Rows are one point carried round by a steady rotation, each followed by how many steps it has turned.
The counts run from 0 to 160.
-8 0 -6 -13 -5 -3 3 -5 -2 -9 9 22 27 -17 -1 54 -3 -13 -1 -3 5 -25 44 1
 17 17 4 6 -11 7 -5 2 2 -12 26 -1 -30 35 -5 7 23 5 -9 -4 -18 -2 -12 2 -2
 5 -14 -3 -7 21 6 -16 11 -15 2 -25 1 -3 19 27 22 13 18 1 21 -8 1 -10 -8
 -20 -6 11 28 10 13 -2 33 11 4 4 -> 56
17 -17 -2 12 -12 5 -4 -23 -26 -38 3 10 3 -20 -16 -5 -10 9 28 -9 -23 34 3
 10 30 -10 11 -14 -3 -3 -14 17 -6 -6 0 -4 29 2 -21 -5 3 3 1 9 -4 28 -30
 -15 25 16 -6 10 22 -5 7 16 1 -3 1 -21 -7 1 6 -5 -8 -19 20 6 -57 17 9 7
 34 10 -20 -4 1 -5 -7 -12 -22 -2 -9 -13 -> 88
3 -3 -13 15 -7 5 -1 4 8 7 10 3 0 -28 -1 1 2 10 12 2 -9 19 15 15 13 7 -3
 2 -40 18 19 -19 8 -2 5 -14 9 20 -11 -18 10 7 -4 25 14 14 -26 -24 19 -9
 1 25 -14 -3 38 11 -18 -15 -18 -27 16 -2 -20 -6 -28 11 34 14 -17 -13 3
 25 -2 -2 8 -6 24 -30 -11 -18 -1 -14 -4 -29 -> 78
-7 4 7 -10 -18 -23 -15 -7 -13 6 12 3 29 -5 15 18 2 -10 -35 -13 6 -16 31
 3 36 5 -4 -4 -4 18 -22 -7 -5 -34 38 -1 3 23 -27 22 -1 5 -5 5 -10 -6 10
 -4 18 4 3 17 -24 20 6 8 18 -12 -3 -46 2 7 -8 33 9 26 10 16 24 -7 9 -8 0
 -19 -1 -2 20 13 6 -8 23 -7 -19 5 -> 136
14 -11 6 5 -9 -11 -3 -13 1 -10 26 16 0 5 8 29 -6 -2 -2 -20 21 0 30 -13
 19 -3 -10 19 3 10 -7 -13 -10 -26 19 30 -16 21 -31 7 18 -14 10 -1 -23 -1
 -30 -5 37 8 -12 17 12 8 38 1 -5 1 8 16 -5 -20 9 -13 -12 0 23 -28 2 18 0
 25 -1 -12 -28 -3 -9 19 -1 -17 4 13 -6 -21 -> 148
40 -25 15 9 -24 -6 1 -23 2 -15 34 25 -6 -15 -5 16 -3 -14 -21 -17 9 18 16
 13 34 -7 -19 1 -12 14 -13 -5 1 -14 9 24 22 9 -17 29 14 2 2 10 -13 16
 -20 -2 10 11 8 19 1 -6 26 0 -13 -6 7 -7 -18 -11 14 -4 -15 12 22 -4 -8
 -2 6 28 12 2 -18 -28 10 -8 5 -31 -23 6 4 -27 -> 1
-4 -15 -1 -15 -9 -5 9 -18 -14 -6 7 26 17 -21 -8 56 6 -15 11 -2 7 -21 49
 0 13 11 6 13 -21 -2 -6 -3 1 -12 23 0 -34 27 -1 4 30 6 -2 -15 -24 -1 -17
 -6 16 1 -12 0 -2 16 14 -13 19 -8 13 -22 2 -9 11 14 14 3 16 2 14 -4 15
 -10 -8 -22 -13 1 29 9 11 -4 35 -1 -4 10 -> 55
3 0 0 -7 -18 -20 -20 -23 -31 9 6 10 30 -14 -1 16 13 -12 0 -6 0 -19 29 13
 30 2 9 -3 -10 3 -3 4 -13 -12 34 5 -8 5 -7 16 7 13 2 -10 -6 5 0 -16 36
 12 11 11 10 19 3 11 36 -4 6 -38 2 -12 -16 25 11 15 8 24 14 -9 12 -22 14
 1 -4 -3 24 16 11 -7 26 -18 -17 19 -> 134
4 13 -8 4 1 -6 1 4 -4 -12 5 -1 1 -9 19 13 -12 16 -9 3 -2 25 48 -8 23 23
 -12 13 -4 8 -14 -24 -15 21 -19 9 -27 36 -28 -37 3 -1 10 -16 -20 13 -20
 7 21 17 -14 17 10 1 40 1 0 -10 12 -6 7 -11 -12 0 -18 -24 25 5 -9 12 -17
 11 -12 -11 -18 0 -5 -6 -17 -12 8 14 -8 -20 -> 70
-15 35 -23 -8 -2 -21 2 -10 -3 -4 -21 24 6 13 -14 0 3 3 5 7 4 11 11 16 23
 20 -9 -24 -5 2 34 -8 18 5 7 -11 -20 15 23 -13 -14 -4 0 2 22 17 10 -20
 -9 12 22 -27 6 9 8 -8 26 -12 -23 -5 13 -23 -28 27 6 8 20 17 26 -28 -9
 -13 -3 5 16 -1 24 20 -23 -19 12 0 -9 9 -> 117
-9 4 -16 5 -2 -8 -13 -16 2 -9 -24 35 24 28 14 -10 12 20 11 0 2 28 -13 -1
 22 3 -14 -15 18 11 34 15 6 -7 39 9 0 12 2 -5 -10 -25 11 18 36 7 -3 -8
 -5 17 13 -20 17 5 15 -27 -9 -2 -21 10 4 -17 -18 8 -3 20 14 -11 10 -17
 -27 6 14 8 1 24 3 6 -13 -15 0 24 6 -27 -> 23
-8 6 -16 9 -2 1 -18 -18 2 -13 -24 43 29 18 6 5 2 15 28 -1 0 35 -3 4 17 3
 -7 -24 20 4 32 22 6 -1 33 8 -5 5 13 -2 -1 -22 15 9 32 6 -5 -9 -15 16 2
 -25 19 6 9 -23 -4 -7 -17 10 -7 -28 -12 17 6 13 19 -10 3 -22 -14 9 20 0
 4 22 7 3 -10 -22 0 21 12 -17 -> 22
-17 -3 8 -17 -5 -17 8 -10 -13 -8 -9 -3 -14 8 -8 -2 12 10 -9 -1 -4 -12 15
 -11 26 5 15 -5 -5 0 7 -6 7 -42 26 -15 8 29 -27 2 5 -13 -8 11 -14 -8 -10
 -32 52 8 -2 8 -6 24 26 26 24 8 8 -15 23 2 9 -1 -11 13 12 -1 3 28 11 -13
 -16 -15 -16 6 6 44 -11 7 17 -1 -25 2 -> 51
22 -7 12 -14 -2 -7 21 -38 -11 -36 4 33 -18 16 -23 4 19 4 12 -15 10 24 2
 -4 16 -2 -11 -4 3 -5 28 5 11 4 15 20 -11 8 23 -12 3 -14 18 -2 -2 21 -10
 -16 -2 18 5 -23 28 5 15 -22 12 10 16 32 -7 -19 -2 -5 -10 7 24 -19 5 3
 -3 8 4 4 -32 -7 2 24 -16 -30 -16 19 -8 -13 -> 106
-9 3 11 6 1 5 -1 -1 -5 -49 0 31 15 5 -12 20 -7 9 11 5 -7 18 -4 11 28 -5
 -7 -27 15 10 16 20 14 -19 46 2 30 20 3 13 -2 -2 -14 27 12 6 -9 -10 -39
 0 -12 -26 -15 16 -4 -22 -13 -10 -5 -5 -3 11 13 23 20 27 27 -10 -4 -9 3
 4 10 0 -1 17 21 3 -6 -10 -5 22 6 -11 -> 101
35 -14 11 8 -24 1 -3 -29 -5 -20 28 22 -4 -14 -3 22 -4 -21 -16 -14 4 18
 20 19 40 0 -14 -1 -3 8 -11 3 -2 0 4 32 19 10 -12 28 14 -1 -1 2 -24 23
 -21 11 4 24 3 15 14 -5 14 -5 3 -1 9 1 -19 -18 22 5 -10 5 19 -8 -11 -5 0
 25 16 10 -23 -22 11 -7 11 -24 -23 6 10 -23 -> 2
4 -7 1 -1 -8 -14 -6 -18 8 -4 -27 17 0 32 13 -27 16 21 -6 -5 8 42 -6 -13
 20 5 -12 -7 16 8 23 -2 1 -5 21 11 3 16 -7 -15 -13 -26 21 15 29 4 4 -16
 14 23 22 -6 12 1 40 -15 -1 4 2 12 7 -17 -32 -6 -23 12 10 -10 12 -3 -21
 17 -5 -2 -10 7 -13 9 -27 -26 -8 14 -2 -30 -> 25
-6 17 3 5 -17 -3 -4 -13 -3 6 9 17 4 -7 -12 41 -3 -8 17 -15 -4 -29 11 14
 26 3 1 -13 -12 -8 14 15 26 -34 9 2 5 8 1 35 22 -15 -13 0 -15 21 -21 -10
 19 18 -8 -10 0 16 2 12 9 -12 -25 0 5 -33 42 27 17 1 22 -4 -14 -17 11 1
 3 12 11 -2 18 40 9 -3 -4 -2 5 11 -> 142
27 -2 13 -1 -25 -1 -6 -35 -12 -26 18 24 -2 -11 -7 24 -2 -17 -10 -15 -1
 21 17 18 44 -5 -14 -8 5 -3 -10 13 -3 4 8 31 17 9 -8 30 9 -6 -5 -3 -30
 17 -14 14 -6 31 1 5 21 2 9 -5 10 -1 8 -2 -13 -18 34 19 -2 -4 21 -10 -13
 1 -8 5 26 16 -16 -14 4 0 18 -13 -32 15 10 -18 -> 3
-10 1 13 3 6 -23 -3 5 -9 -43 -27 14 7 3 4 -3 -12 23 -2 4 2 30 16 -21 21
 12 -3 -12 25 8 -11 -16 -11 -11 23 2 -2 32 -10 -41 -22 -3 18 0 15 14 -1
 -18 -4 1 -14 -19 -16 2 16 -8 14 -17 29 -11 -3 3 -32 12 17 -15 12 -12 5
 9 4 16 -2 -28 -19 15 2 -1 -33 -22 6 2 -18 8 -> 112
3 9 5 -18 0 -11 -8 -30 -4 -33 -17 43 -5 -10 1 15 14 -27 -11 16 17 27 39
 16 15 -6 -18 -12 4 12 19 -17 2 4 39 6 -13 29 15 11 -14 4 -6 5 12 -11 -5
 0 -14 3 0 -1 26 15 14 -21 24 7 -2 -5 5 -11 -3 15 13 12 20 -1 34 -3 -9
 -14 1 -14 -24 -13 34 -8 7 -9 -1 24 8 -7 -> 13
1 -5 13 0 4 -8 -18 -14 5 1 24 11 6 10 14 21 6 11 1 -14 12 -11 8 -14 21
 -10 -4 13 5 11 4 2 2 -43 46 25 1 22 -28 19 16 -12 -7 21 -1 -4 -25 -24
 35 -7 -13 19 1 23 32 9 -17 0 -3 7 9 -9 14 0 -11 25 18 -29 14 4 1 14 -2
 -8 -4 11 -7 31 3 -8 -1 16 -5 -27 -> 146
0 -16 26 -3 -20 -4 -9 -18 -10 33 -1 -6 25 9 1 4 21 17 -16 -17 -7 -13 -9
 -4 38 16 -1 4 -10 16 11 23 8 -24 40 4 23 11 2 19 26 -12 19 16 -6 5 13
 -7 21 25 18 1 -19 9 8 -1 19 -14 20 -32 12 4 0 18 -10 40 8 12 7 -18 -3
 -1 2 -2 16 22 6 13 -3 -10 8 -16 3 -13 -> 41
3 -29 30 3 -25 0 -7 -15 -4 22 -5 -13 26 10 10 5 12 20 -22 -26 -11 -13 -9
 -18 42 16 2 3 -4 9 -10 19 6 -33 31 8 24 14 -13 11 22 -18 22 18 -8 13 9
 -7 25 22 11 -3 -26 -2 15 1 9 -14 22 -32 6 9 -1 11 -12 32 6 3 -3 -4 8 16
 4 -6 11 21 0 16 -7 -20 12 -14 0 -12 -> 42
-5 12 -17 16 -22 -8 -16 -10 -13 4 6 11 47 25 20 8 -10 17 -10 -15 -10 1
 -8 2 49 19 -7 -15 15 0 -8 21 -1 2 6 21 7 -3 -18 8 -12 -10 12 -12 -4 28
 21 8 2 39 24 -16 2 2 -2 -6 16 -16 -7 -14 -12 -24 -19 38 4 -1 12 14 -4
 -21 -15 3 22 4 15 10 -2 20 -11 -13 12 -1 -7 1 -> 126
-20 26 5 4 15 -13 -26 8 1 -12 -31 2 -10 -15 19 19 -9 12 12 8 -4 23 30
 -10 13 2 4 -9 7 9 8 -29 7 -19 22 -19 -2 46 -10 -19 -2 -10 -9 8 10 -5
 -33 -23 28 -7 -39 17 -10 10 21 23 5 -12 -13 -8 30 -15 6 -1 12 -22 21
 -10 0 8 -1 11 -10 -15 1 15 5 2 -2 5 -5 4 -2 -4 -> 155
-17 49 -11 3 7 0 -16 2 -15 0 -14 -2 10 -22 11 9 0 15 22 14 -12 19 22 14
 30 23 6 -12 -15 3 19 -14 8 22 -6 -19 -11 28 4 -20 -2 12 -14 0 1 16 -10
 4 4 9 -15 10 6 15 3 8 16 -20 -19 -36 30 -24 1 22 8 -23 25 30 -8 -10 -22
 -19 4 11 14 10 14 -6 0 17 -1 1 1 -13 -> 74
15 -5 -17 20 -8 3 0 -4 10 7 20 12 2 -28 -5 6 1 -5 15 -3 -7 16 24 15 15
 10 -8 6 -45 17 12 -13 13 8 -6 -8 1 13 -11 -12 21 7 -5 14 6 19 -25 -15
 17 -3 13 18 -1 -12 33 -2 -15 -12 -13 -21 3 -2 -13 -5 -28 5 34 24 -17
 -19 1 36 -1 2 6 -20 24 -33 -15 -28 -1 -10 9 -36 -> 79
-3 -10 0 -12 -23 -2 7 -34 -4 30 -10 13 22 8 -16 2 33 -7 -8 -8 -5 -16 4
 12 33 19 -5 -6 -19 2 26 19 22 -2 21 -12 10 3 19 22 20 -15 8 6 -2 11 12
 -5 15 33 33 -16 -2 10 8 -5 29 -7 -11 -29 10 -17 5 20 -6 29 12 18 6 -32
 -12 -7 -1 10 22 0 22 17 1 -18 10 -16 2 -5 -> 39
5 -7 35 5 -2 -7 2 -6 15 -26 -35 17 -19 -10 -9 24 -15 3 2 -5 4 26 11 1 11
 12 -7 -15 1 7 13 -16 22 -10 15 -1 13 34 23 -14 7 -16 14 6 7 20 -23 -8
 -11 9 -19 -20 -24 -14 13 -12 7 -21 23 3 1 -20 13 1 15 -13 21 -27 -7 -12
 7 37 -7 -9 -4 7 8 -12 -10 -32 -23 0 17 -4 -> 18
-8 12 -23 6 3 -9 -8 -11 15 2 -6 34 4 -29 5 28 -10 -11 37 9 9 19 40 18 -6
 5 -1 -5 -22 7 24 -27 7 4 10 -5 -29 28 2 -17 14 -2 -7 2 13 0 -39 -21 23
 -9 -8 11 17 -1 32 2 -4 -13 -29 -8 3 -30 1 -8 -4 -11 27 -1 -3 -13 -1 20
 -6 -8 0 -9 27 -15 -3 -20 7 8 4 -6 -> 158
21 14 1 5 -13 14 -3 -25 -6 7 31 8 17 -16 -3 12 9 -3 -11 -13 -10 16 13 27
 42 19 -16 -1 -20 10 5 10 5 29 -1 14 10 11 2 15 13 1 -4 0 -18 18 2 16
 -12 28 14 12 9 4 6 -14 -5 -7 -10 -25 5 -10 10 20 -16 14 25 29 -3 -23
 -30 5 14 18 4 -8 15 -18 4 -16 -14 6 20 -38 -> 82
-10 13 0 5 0 6 16 -11 10 -4 8 15 -13 2 -8 36 -10 19 27 -9 3 -4 10 -2 7
 19 8 4 -18 -10 18 1 28 -16 -14 -9 -19 24 -3 -16 35 -22 3 6 -24 23 -34
 -18 24 17 -19 -6 1 7 31 8 -10 -16 -12 21 11 -29 29 -2 -10 -15 31 -18
 -17 -1 1 24 -14 4 0 12 0 31 -13 -11 -2 12 6 -12 -> 62
-2 -9 18 -12 -27 0 -6 -29 -8 30 -4 2 21 10 -10 3 24 8 -9 -13 -9 -16 -12
 5 40 17 -1 -7 -16 8 22 22 15 -14 33 -6 12 9 14 18 24 -16 15 10 -1 9 18
 -2 18 33 28 -9 -20 8 6 -9 29 -9 3 -30 13 -4 -1 23 -10 39 12 20 10 -25
 -15 -12 1 11 19 9 11 12 0 -15 4 -16 0 -14 -> 40
-7 4 5 6 -1 -3 5 -3 10 -43 5 29 5 14 -13 5 -2 19 3 5 -8 24 -8 0 27 -7 -9
 -29 11 14 19 17 14 -27 42 4 31 17 -9 2 -9 -8 -15 39 22 2 -18 -21 -29 -1
 -6 -21 -11 15 10 -16 -21 -5 -9 8 -1 10 6 12 7 25 29 -17 1 1 -2 15 5 -6
 -7 12 17 6 -20 -17 -1 25 6 -19 -> 102
